rotation ticks, each row followed by its count of ticks
The counts run from 0 to 425.
[ 0.75  1.36  0.88  2.03  0.84 -0.23 -0.47  0.57  1.00 -0.66  2.11 -0.61
 -0.68 -0.65  0.62  0.74 -2.58  0.39  1.49 -1.62  1.14 -1.98  1.30  1.89
 -0.01  1.20  2.36 -2.80  1.80  0.44 -2.06  0.81  0.04  1.62  4.69 -2.04
 -1.92 -0.06 -1.29  0.26 -0.98 -0.02  2.32 -3.38 -0.85  3.83  1.12 -0.77
  2.85 -2.21  0.20]	350
[-0.04  1.90  1.47 -2.73 -0.02 -1.50 -1.15 -1.02  0.28  0.35  0.97  1.74
  3.09  0.51 -0.84 -0.55 -0.33  1.83 -1.05  1.47  0.92  1.50 -1.20 -0.31
  1.40  0.93 -2.31  0.84  1.06 -2.73  1.29 -3.49  0.68 -2.15 -3.41 -2.43
  2.15  1.41  2.44 -1.26  1.87 -0.05 -2.51 -0.17 -1.19 -2.75  0.01 -1.31
 -2.78 -1.80 -2.04]	232
[-1.00  0.23  2.92  3.15  0.27 -0.01 -1.18 -3.28  1.36  1.80  1.41  0.87
 -0.03 -0.60  0.72  0.86 -1.78  4.36 -0.50  0.36  0.63 -1.89  0.63 -1.49
 -0.86 -1.49  0.88  2.17  1.42 -3.76  1.82 -1.69 -1.27 -1.10  0.07 -0.08
  2.80  1.98  1.04  0.18  0.39  1.06 -0.13 -0.48 -1.94  0.83 -0.08 -0.02
 -3.52 -2.27 -1.22]	186
[-0.16 -3.72  0.13 -1.68 -2.65  1.90 -1.84  1.84  0.27  0.85 -2.83  0.05
 -1.77  1.78 -0.99  1.14 -1.03  1.32 -0.21  0.99 -1.73 -0.02  1.55  0.97
 -0.39 -2.92 -1.19 -0.22 -2.82  2.48 -2.35 -0.58 -2.25 -1.46 -0.38  0.69
 -1.07 -2.90 -0.86  3.58 -1.86  1.28  1.28  0.31  1.24 -2.38  1.16  0.32
  1.81 -2.48  1.43]	97
[-1.52  0.44 -2.81 -0.96  1.62  0.28  0.38  3.43 -0.78 -1.03 -1.43 -1.35
 -0.76  0.34 -0.73 -0.35  1.79 -3.33  1.14 -1.36  1.61 -1.08  0.02  4.17
 -0.23  0.76 -0.91 -2.79 -1.62  1.47 -2.86  1.18 -0.02  1.43  1.11 -0.98
 -3.23 -2.92 -1.74  0.04 -1.82  0.50  0.40 -3.53  1.29  0.52  0.22 -1.46
  2.02 -1.30 -1.93]	307
[ 4.08  1.04  0.91  0.67  0.17 -2.03 -0.29 -2.95  4.20 -1.11  2.33 -0.29
  2.46 -0.16 -0.01 -1.09 -1.14  1.17  0.09 -0.60  0.24 -0.50  2.52 -1.01
  1.54  1.34  3.35 -1.05  3.23  1.57 -1.17 -1.74  1.86  0.11  0.65 -2.80
  0.94  3.40 -1.91  1.67  0.44  0.12  1.13 -0.75  0.63  0.60  0.61 -2.33
  0.88 -0.55  0.62]	395
[-1.14 -0.62  1.34 -0.06  1.23 -2.52  0.08 -1.52  1.49 -0.50  0.93 -0.64
 -2.34 -0.09 -0.42 -0.34 -3.30  3.70  0.64 -0.57 -0.52  0.36  1.20 -2.29
 -1.72 -0.62  2.68  0.78  3.31 -3.56 -1.33 -0.55 -0.40  0.80  0.71  1.32
 -0.70  0.00  0.12 -4.93 -0.28  0.95  0.75  2.60 -3.91  1.02 -0.70  1.03
  1.69 -1.66  0.70]	376
[-1.05 -0.61 -1.62 -4.99 -1.13  0.28 -1.41  0.81 -2.23 -2.04  1.07 -0.05
 -1.19  0.65 -0.02 -0.89  0.80 -0.84  0.21  1.11 -1.90  2.80 -1.64  0.70
 -0.56 -1.62 -2.76 -0.90 -0.34  3.76  1.08 -0.39  0.05 -2.33 -1.28  1.04
 -0.60  0.64 -0.59  1.71  1.05 -3.29 -1.41  3.49  2.47 -0.02 -0.13  1.71
  2.95  1.38  1.35]	67
[-1.55  0.82 -0.31 -3.98 -0.07 -1.12  0.23  2.79 -1.68 -0.06 -1.52  1.25
  0.33  0.08 -0.57 -1.29 -0.29 -1.39 -1.11  0.36  0.18  0.56 -2.43  2.83
  1.75 -0.13 -3.39  0.35 -1.08 -0.75  0.41 -0.83 -0.31  0.86 -2.83 -0.57
 -0.47 -2.98  3.59 -3.00  1.73  0.22 -2.25 -1.12 -2.34 -2.06 -0.64  0.61
  1.09 -0.37 -2.66]	276
[-1.19 -2.03  1.48  0.91 -0.14  0.86 -0.13 -1.61  1.52  3.08 -0.30  1.07
 -2.08 -0.46 -0.37  2.19 -2.08  1.52  0.13 -1.16 -0.04 -4.36  1.48  0.33
 -2.87 -4.01  1.28  1.70 -2.22 -0.20 -0.77  0.84 -1.45  0.83  0.39 -0.79
  0.56 -2.18  0.19  2.63 -3.25  2.21  1.55 -1.34 -1.68  1.17 -0.07  0.65
 -0.89 -2.16 -0.47]	142
[-1.53 -0.24 -1.68 -1.89  0.84 -1.11 -1.75 -2.94  0.04 -0.50 -0.10  1.32
  0.74  0.01 -0.51 -1.35  2.08  1.99 -1.71  0.15 -1.47  1.24 -3.26 -0.93
  1.09 -2.08 -1.62  1.67  0.84 -1.56  2.09 -2.26  0.56 -1.51 -3.64  0.08
  3.78  3.40  1.45 -0.09  2.10 -0.40 -2.76  0.79  0.67 -1.50 -1.23 -0.03
 -1.45  0.11 -1.43]	228
[-0.54 -0.11  2.39  3.29  0.52 -0.22 -1.37 -3.82  1.30  1.53  1.21  0.76
 -0.26 -0.61  1.14  0.48 -1.13  4.33 -0.27  0.05  0.25 -2.17  0.60 -1.53
 -0.63 -1.83  1.22  2.23  1.52 -3.49  2.04 -1.21 -1.81 -1.04 -0.36  0.93
  3.40  2.87 -0.09  0.40  0.65  0.80 -0.22 -0.15 -1.09  0.69 -0.15  0.20
 -3.12 -2.36 -1.14]	185
[ 0.23  3.31  2.75  2.36 -0.10 -1.24 -0.35 -2.45  2.03  1.18  1.84  0.72
  3.13 -2.56  0.57  1.95 -3.07  1.48  0.03 -0.20  1.42 -2.31 -0.59 -1.42
 -1.11  0.24  2.65  0.14  1.82 -3.04  0.81 -0.78  1.27  0.24  0.80 -3.22
  1.19  1.63  1.68 -0.49 -0.97  0.32  0.56 -1.96 -0.89  0.82  1.42 -1.33
 -3.73  0.41 -0.06]	190
[ 1.71  3.83  1.75 -1.51 -0.96 -1.05 -0.65 -0.18  0.68  0.15  1.05  1.87
  4.77 -0.42 -0.26  0.20 -0.95  0.27 -0.29  1.45  1.17  1.85 -1.17 -0.52
  1.76  1.27 -1.28 -0.45  0.59 -1.77  1.39 -2.55  1.02 -2.49 -2.58 -3.16
  1.76  1.78  1.45 -1.23  1.81 -0.60 -2.13 -0.20 -0.39 -3.11  0.89 -1.40
 -2.79 -0.47 -0.76]	234
[-0.46  1.56 -0.28  0.87  1.80 -1.55 -0.37 -1.57  2.60 -1.05 -0.43 -2.52
  2.30  1.03 -0.94 -0.33  2.16 -0.01 -0.84 -0.33  1.43  1.31 -0.01 -2.08
 -2.28  4.00  2.18 -1.01  2.28 -2.50 -1.28 -1.59  2.65 -0.26 -0.11 -1.47
 -0.35  1.87 -1.33 -1.62 -1.27  0.57  0.09  1.10  0.57 -0.47  1.24 -3.90
 -3.76  1.96 -0.78]	205
[ 2.43  0.71  0.68  1.29 -0.80 -2.88  1.58 -1.95  1.97  0.61  3.42  0.06
 -0.04 -2.76 -1.80 -0.85 -4.27 -0.18  0.23  0.55 -0.22  0.13  1.57 -2.88
  0.49  0.27  3.66  1.17  2.44  0.40 -0.18  2.11  1.81  1.86  0.32 -0.99
 -1.42  1.04 -0.30 -2.75 -0.06  0.15 -0.03  0.89 -2.23  0.42 -0.61  1.52
  2.00  2.17  2.40]	381
[-0.26 -1.67 -3.14  0.59 -1.59  3.29 -1.08  3.31 -2.08 -2.15 -2.35  1.17
 -2.79  0.85 -0.92  0.76 -0.88 -1.58  0.77 -0.41  0.05  0.66 -0.60  0.69
 -0.46 -2.71 -3.03 -0.12 -2.62 -1.07 -1.40  1.33 -0.39 -1.53  0.85  2.43
 -1.85 -1.24 -3.01  2.17 -1.16  0.18  1.31  0.34  1.54  0.78 -1.38  1.10
  2.87 -1.94  0.25]	314
[ 1.23 -0.78  1.16  3.42  0.36 -0.94  1.34 -1.33  2.35  0.20  1.53 -2.26
 -1.39 -1.41 -1.12 -1.09 -1.53 -2.71 -0.04  0.02  0.97 -1.87  1.32 -0.84
 -0.20  3.75  2.20  2.60  1.00 -1.10  0.88  3.51  0.67  2.57  0.98  1.79
 -1.52  0.12 -2.03 -0.49  0.30  0.68  1.74  1.40 -2.46  1.79 -1.14  0.24
 -0.23  3.85 -1.03]	164
[ 0.22  1.50 -1.66 -1.09 -1.51 -0.07 -0.25  2.59  0.38 -2.52 -2.10 -1.62
  2.67  0.61 -0.48 -0.89  0.27  1.32 -2.04  2.06 -0.14  2.69 -0.44  0.49
  1.57  0.98  0.98 -3.99  2.06 -0.09 -2.78 -3.64  0.81 -0.19  0.05 -1.22
 -2.42  0.38  0.99 -0.51  0.26 -0.07 -0.64 -2.79  2.86 -2.10  2.05 -2.87
  1.10 -0.79  0.49]	46
[ 0.55 -1.53 -1.22  2.82 -1.52 -1.39 -0.35  1.13  1.31 -2.02  0.43  0.22
  1.93 -2.65 -0.67 -4.01  0.62  0.10 -2.51 -0.39  0.33 -0.34  0.45  2.36
  2.32  1.67 -0.30 -0.54  3.16 -1.72  1.46  0.77  2.49  1.98  0.31  0.60
 -0.90  0.65  1.12  0.34  1.72  0.90 -2.53 -1.62  0.54  1.59  0.24 -2.51
 -2.82  3.87 -0.03]	5
[-0.96 -1.55  0.37  3.03  0.36 -0.38  0.05 -2.22  1.58  3.16 -0.62  0.29
 -2.07 -2.06  0.90  0.89 -1.05  0.97  1.08 -0.48 -0.74 -4.15  1.63  1.07
 -0.58 -4.65  2.82  1.19 -2.09  1.62  0.45  2.20 -3.13  1.46  1.04  0.91
  0.92 -0.70 -1.44  2.28 -1.28  1.46  1.26 -2.21  0.05  0.13 -0.01  2.17
  0.21 -1.59  0.07]	139
[-0.63 -0.43  0.77 -2.78 -0.84 -1.01  1.25  0.68 -1.70  1.23  1.93  1.82
 -3.48 -0.46 -2.28  1.09 -2.54  1.17 -0.33 -0.29  1.46  0.09  1.06  1.30
 -1.73 -1.88 -0.48  0.06  0.82  0.27 -1.32  1.19 -0.78  0.73 -0.64 -1.54
 -0.25 -3.70 -2.04 -2.15 -0.50  1.05 -1.85 -1.50 -4.45  2.30  0.19  1.59
  3.14 -1.42 -1.90]	333
[ 0.53  0.79  2.30  1.25 -0.03  1.19 -0.19  1.10 -0.13 -0.32  2.74  0.23
 -1.19  0.94  0.66  2.08 -3.55  1.83  0.68 -1.38  1.12 -1.05  1.75  1.00
 -0.69  0.78  1.27 -1.72  1.25  0.03 -2.24 -0.09 -0.03  0.28  4.42 -2.27
 -0.67 -0.13 -1.19  1.04 -1.09  0.63  2.14 -2.67 -2.03  4.63  0.64 -0.74
  3.05 -3.74 -0.40]	348
[-1.75 -1.23 -1.61  0.18  0.02  0.02  0.11  0.87 -1.28  1.60 -0.63 -2.33
  1.85  0.75  0.19 -1.54  4.36 -1.93 -1.80 -0.19 -0.89  2.07  0.49  2.01
  0.80  1.82 -1.78 -0.93 -2.43  2.72 -0.42  0.62  1.09 -1.36 -0.51 -0.23
 -0.95  0.87  1.23  0.97 -0.65 -0.29 -3.14 -0.24  3.66 -3.20  0.40 -2.02
 -3.22  2.60  1.08]	253
[ 1.12 -1.84  0.42  2.88 -0.41 -1.15 -0.76 -0.98  3.28  1.09 -1.58 -1.16
 -1.39 -0.88 -1.30  0.17  0.22 -1.09  0.67 -0.18  1.01 -1.80  3.27  0.18
 -1.59 -0.06  3.32  0.47 -0.53 -0.39 -0.70  2.22 -1.33  0.55  0.35  0.61
 -0.68 -1.88 -6.41  2.06 -2.15  2.07  1.86  1.01  0.24 -0.39  1.86 -0.81
 -1.55  1.97 -0.14]	151
[-0.70 -0.34  1.47  3.73  0.75 -0.35 -1.30 -4.33  1.21  1.07  0.84  0.70
 -0.47 -0.86  1.25  0.03 -0.37  3.75 -0.13  0.06  0.20 -1.63  0.38 -1.76
  0.14 -2.29  1.91  1.95  1.64 -3.22  2.34 -1.11 -1.75 -1.35 -0.28  1.37
  3.71  3.49 -1.47  1.07  1.44  0.63  0.14 -0.23 -0.30  0.66 -0.43  0.60
 -2.61 -1.79 -1.17]	184
[-1.21  0.29  1.52 -3.22 -1.30  0.43  0.17  2.28 -3.93  1.51 -1.30  2.14
 -1.20  2.00  1.38  1.05  1.64  1.51 -1.55  0.13  0.22  1.87  0.62  2.38
 -0.11 -2.10 -2.89 -0.43 -1.81  1.34  0.14 -0.92 -2.41 -2.83 -1.53 -0.02
  2.50 -2.21 -1.22 -0.13  1.73 -0.15 -2.99  0.14 -1.28 -1.07  1.41  0.88
  0.90 -2.85 -1.47]	287
[-0.46  1.29 -0.29 -3.77  0.06  0.83  1.29  1.88 -0.21  1.44  0.44 -0.08
  0.99  0.02 -0.39  1.51 -2.33 -0.30  0.43  0.82 -0.62 -0.92 -0.01  1.15
  0.12 -1.24  0.25 -1.64 -2.49  3.60 -2.67 -1.28 -0.56  0.56 -0.32 -3.40
 -2.41 -2.14  3.87  0.17 -2.25 -0.11  0.66 -3.35  0.46 -1.87 -0.16  0.63
  3.30 -3.77 -0.09]	88
[-1.64 -1.89 -1.92  0.60 -0.34  0.99 -0.41  1.30 -1.74  1.37 -0.68 -1.86
  1.61  1.49  0.04 -1.62  4.19 -1.65 -2.04 -0.27 -1.12  2.22  0.40  1.18
  0.59  1.67 -2.66 -0.50 -2.62  2.61 -0.38  0.46  1.43 -1.92 -0.83  0.30
 -0.92  1.29  1.59  1.78 -1.01 -0.27 -2.97  0.45  3.39 -3.10  0.21 -2.06
 -3.18  1.88  1.19]	254
[ 0.00  0.61  2.13  1.83  1.60 -1.46  1.16 -1.09  2.22 -1.35 -0.46 -2.32
 -1.64  0.34 -0.02  0.08 -1.09 -0.95  0.67 -1.14  0.81 -1.88  0.36 -0.69
 -1.90  3.84  3.08  1.29  1.94 -2.68 -0.60  1.22  0.23  2.88  1.85  1.05
 -0.95 -1.10 -2.04 -2.28 -0.15  1.10  3.17  1.43 -3.34  2.52  0.14 -0.93
 -0.04  1.67 -2.22]	161
[ 0.47  0.21  0.14  2.76  0.99 -1.14 -0.28 -1.59  2.27 -0.80 -0.15 -3.50
  2.11  0.34 -0.84 -1.44  2.18 -0.57 -0.80  0.57  1.20  1.75  0.85 -1.24
 -0.27  5.18  1.90 -0.35  1.97 -2.03 -0.46 -0.09  2.03 -0.50  0.05  0.42
 -0.91  2.30 -2.14 -1.06 -0.50  0.72 -0.23  1.54  1.34 -1.45  0.63 -3.50
 -4.19  3.02 -0.13]	207
[-1.10  0.60 -0.26  0.37  1.82 -1.52  0.19 -0.95  1.59 -0.97  0.75 -1.76
  1.77 -0.35 -0.93 -2.44  0.19 -0.52 -1.46  0.54 -0.37  0.14 -2.49 -0.69
  1.81  4.40 -0.72  1.59  2.27 -3.18  0.61 -1.00  1.89  1.81 -1.52  0.04
 -0.74  2.14  4.56 -2.93  1.78  0.04 -1.03 -0.13 -1.55 -1.01 -2.35 -1.70
 -1.61  1.78 -2.35]	219
[-2.48  1.56  2.98 -1.37 -0.70  0.57 -0.39  0.90 -2.58  1.86  0.03 -0.01
  3.12  1.64  2.14  1.67  0.59  1.45 -2.45 -1.00 -0.89  0.96 -1.15  0.64
 -1.07  0.90 -1.75 -0.64 -1.17  0.28  0.42 -1.50  1.21 -1.80  0.86 -2.03
  0.88  0.64  5.96 -0.63 -0.81 -0.54 -2.16  0.15 -0.29 -0.89  1.73 -1.86
 -3.74 -0.11  0.84]	245
[ 2.19  2.67  2.45  0.76  0.72  0.37  2.02  0.05  1.01  1.23  1.29  0.87
 -0.19 -0.24  0.75  1.93 -4.38 -0.93  2.02  0.79  1.68 -3.09  2.25  0.23
  0.42  0.18  1.64  1.67 -1.50  0.18 -0.43  0.33 -2.00  0.88  0.57 -1.49
 -0.51 -1.36 -0.41 -0.09 -0.17  0.53  3.14 -2.02 -2.42  0.43 -1.20  1.35
  2.58 -4.39 -1.97]	132
[ 2.03  2.98  0.66  2.55  0.78 -0.36  1.53 -0.87  1.75  1.45  0.11  0.50
  0.23 -2.26  1.15  1.20 -2.98 -1.84  2.42  0.38  0.56 -3.75  1.42  0.41
  0.98 -1.84  3.71  0.12 -1.88  1.76  0.22  1.63 -2.07  1.78  1.65 -1.21
 -0.13 -0.07 -1.53  0.92  0.08  0.09  3.08 -2.90 -0.12  0.02  0.15  1.90
  2.70 -1.52 -0.43]	135
[ 1.37 -1.40 -0.69  3.45  0.00  0.48  1.15 -2.76  1.31 -0.28  2.30 -0.54
 -2.16 -1.43 -0.94 -0.01 -1.13 -2.11 -0.47 -0.20 -0.86 -1.68 -0.38 -2.53
 -0.69  0.46  1.69  4.08  0.39 -0.27  1.66  3.58  1.74  1.66  0.76  1.61
  0.41  2.14 -1.65  1.45  0.36  0.03  1.68  1.96 -0.95  3.09 -2.19  1.55
  0.71  4.08 -0.32]	167
[ 0.48 -2.24 -0.33  0.75  0.47 -1.30 -1.08 -2.29  3.41  0.25  1.62 -0.80
  1.40 -2.00 -0.05 -2.94 -0.91 -0.87  0.74 -0.74 -0.96 -1.71  1.74 -0.53
 -1.65 -1.13 -0.25  1.52  0.23  0.48  1.93  0.35  1.53 -0.67 -1.34  1.19
 -1.49  1.84  1.60  1.49 -2.78 -0.49 -0.02  4.05  2.82 -1.73 -1.60 -0.29
 -3.54  2.97  2.87]	413
[ 0.70  1.37  1.73  1.47  0.25  0.55 -0.20  0.97  0.46 -0.82  2.29 -0.30
 -0.69 -0.01  0.56  1.85 -2.91  1.15  1.55 -1.63  1.33 -1.64  1.53  1.30
 -0.30  1.24  1.77 -2.42  1.55  0.32 -2.52  0.03  0.08  0.86  4.74 -2.21
 -1.25  0.15 -1.17  0.48 -0.76  0.10  2.48 -2.94 -1.62  4.35  0.84 -0.90
  3.10 -3.00 -0.09]	349
[ 0.40 -0.37 -0.02  3.53  0.44 -0.51 -0.28 -0.95  1.89 -0.50  0.21 -3.24
  1.92  0.18 -1.01 -1.76  1.85 -0.84 -1.11  0.88  0.62  1.96  1.24 -1.61
  0.46  5.07  0.94  0.53  1.61 -2.02 -0.30  0.23  1.43 -0.86  0.00  0.90
 -1.16  2.56 -1.99 -0.49  0.05  0.64 -0.65  1.86  1.51 -1.62 -0.14 -2.71
 -3.88  3.28  0.07]	208
[ 1.85  0.80  1.31  1.02 -0.86 -2.62  1.33 -1.48  2.00  0.68  3.57 -0.18
 -0.14 -2.25 -1.90 -0.90 -4.83  0.45  0.41  0.96  0.07  0.22  1.92 -2.41
  0.10  0.90  3.28  1.48  2.77 -0.16 -0.44  1.64  1.48  1.92  0.60 -0.80
 -1.68  0.17  0.35 -3.34 -0.30  0.48 -0.01  1.09 -3.15  0.29 -0.32  1.27
  1.54  2.00  1.94]	380
[-1.89  0.56  0.05  0.39  2.17 -1.60  0.06 -1.40  1.07 -1.37  0.14 -2.09
  1.33  0.28 -0.39 -2.01  0.76  0.20 -1.52  0.34 -0.56  0.38 -3.07 -0.99
  0.98  4.34 -0.26  1.54  2.48 -3.31  0.31 -1.21  1.92  1.73 -1.04  0.54
 -0.10  2.52  4.67 -3.31  1.53  0.04 -0.70  0.30 -1.62 -0.37 -1.78 -1.88
 -1.50  0.97 -2.29]	218
[-0.51 -1.05 -0.18 -4.57 -1.21 -2.23 -1.57  2.49  0.35 -1.50  0.92 -1.33
  0.43 -1.63 -1.01 -3.10 -0.52 -1.63 -0.07  1.54 -0.54  1.65 -0.84  3.50
  1.35  1.99 -2.56 -1.65  1.23  2.86  0.53  0.28  0.07  0.64 -1.35 -0.13
 -3.85 -2.13  1.18 -0.09  0.83 -2.12 -1.80  1.22  0.41 -1.58  0.46 -0.21
  1.27  2.91  0.52]	62
[-2.31  2.54  0.44 -0.80  0.79  0.36  1.70  1.49 -2.65  0.20  3.78 -0.50
  1.25 -0.24  1.34 -0.73 -1.39  2.43 -1.81  1.58  0.75  1.76  0.43  0.44
 -1.46  0.29 -1.50 -0.56  1.80 -1.49  1.28 -1.68  0.88 -1.01 -0.17 -0.55
 -1.84  1.14  5.08 -3.79 -0.32 -1.33 -3.54 -0.71  0.10  0.18 -0.90 -0.59
 -1.35 -1.58  0.37]	29
[-2.15  0.21 -0.31  0.68  1.73 -0.26 -0.12 -1.65  0.30 -2.30 -0.44 -2.00
  0.64  1.65  0.25 -0.56  1.50  1.25 -2.07 -0.82 -2.07  0.59 -3.68 -2.43
  0.25  2.54 -0.16  1.70  1.92 -3.76  0.24 -1.69  2.38  0.83  0.05  1.33
  0.73  3.38  3.89 -2.45  1.47 -0.14  0.61  1.53 -1.23  0.61 -1.28 -1.68
 -1.47  0.60 -1.44]	216
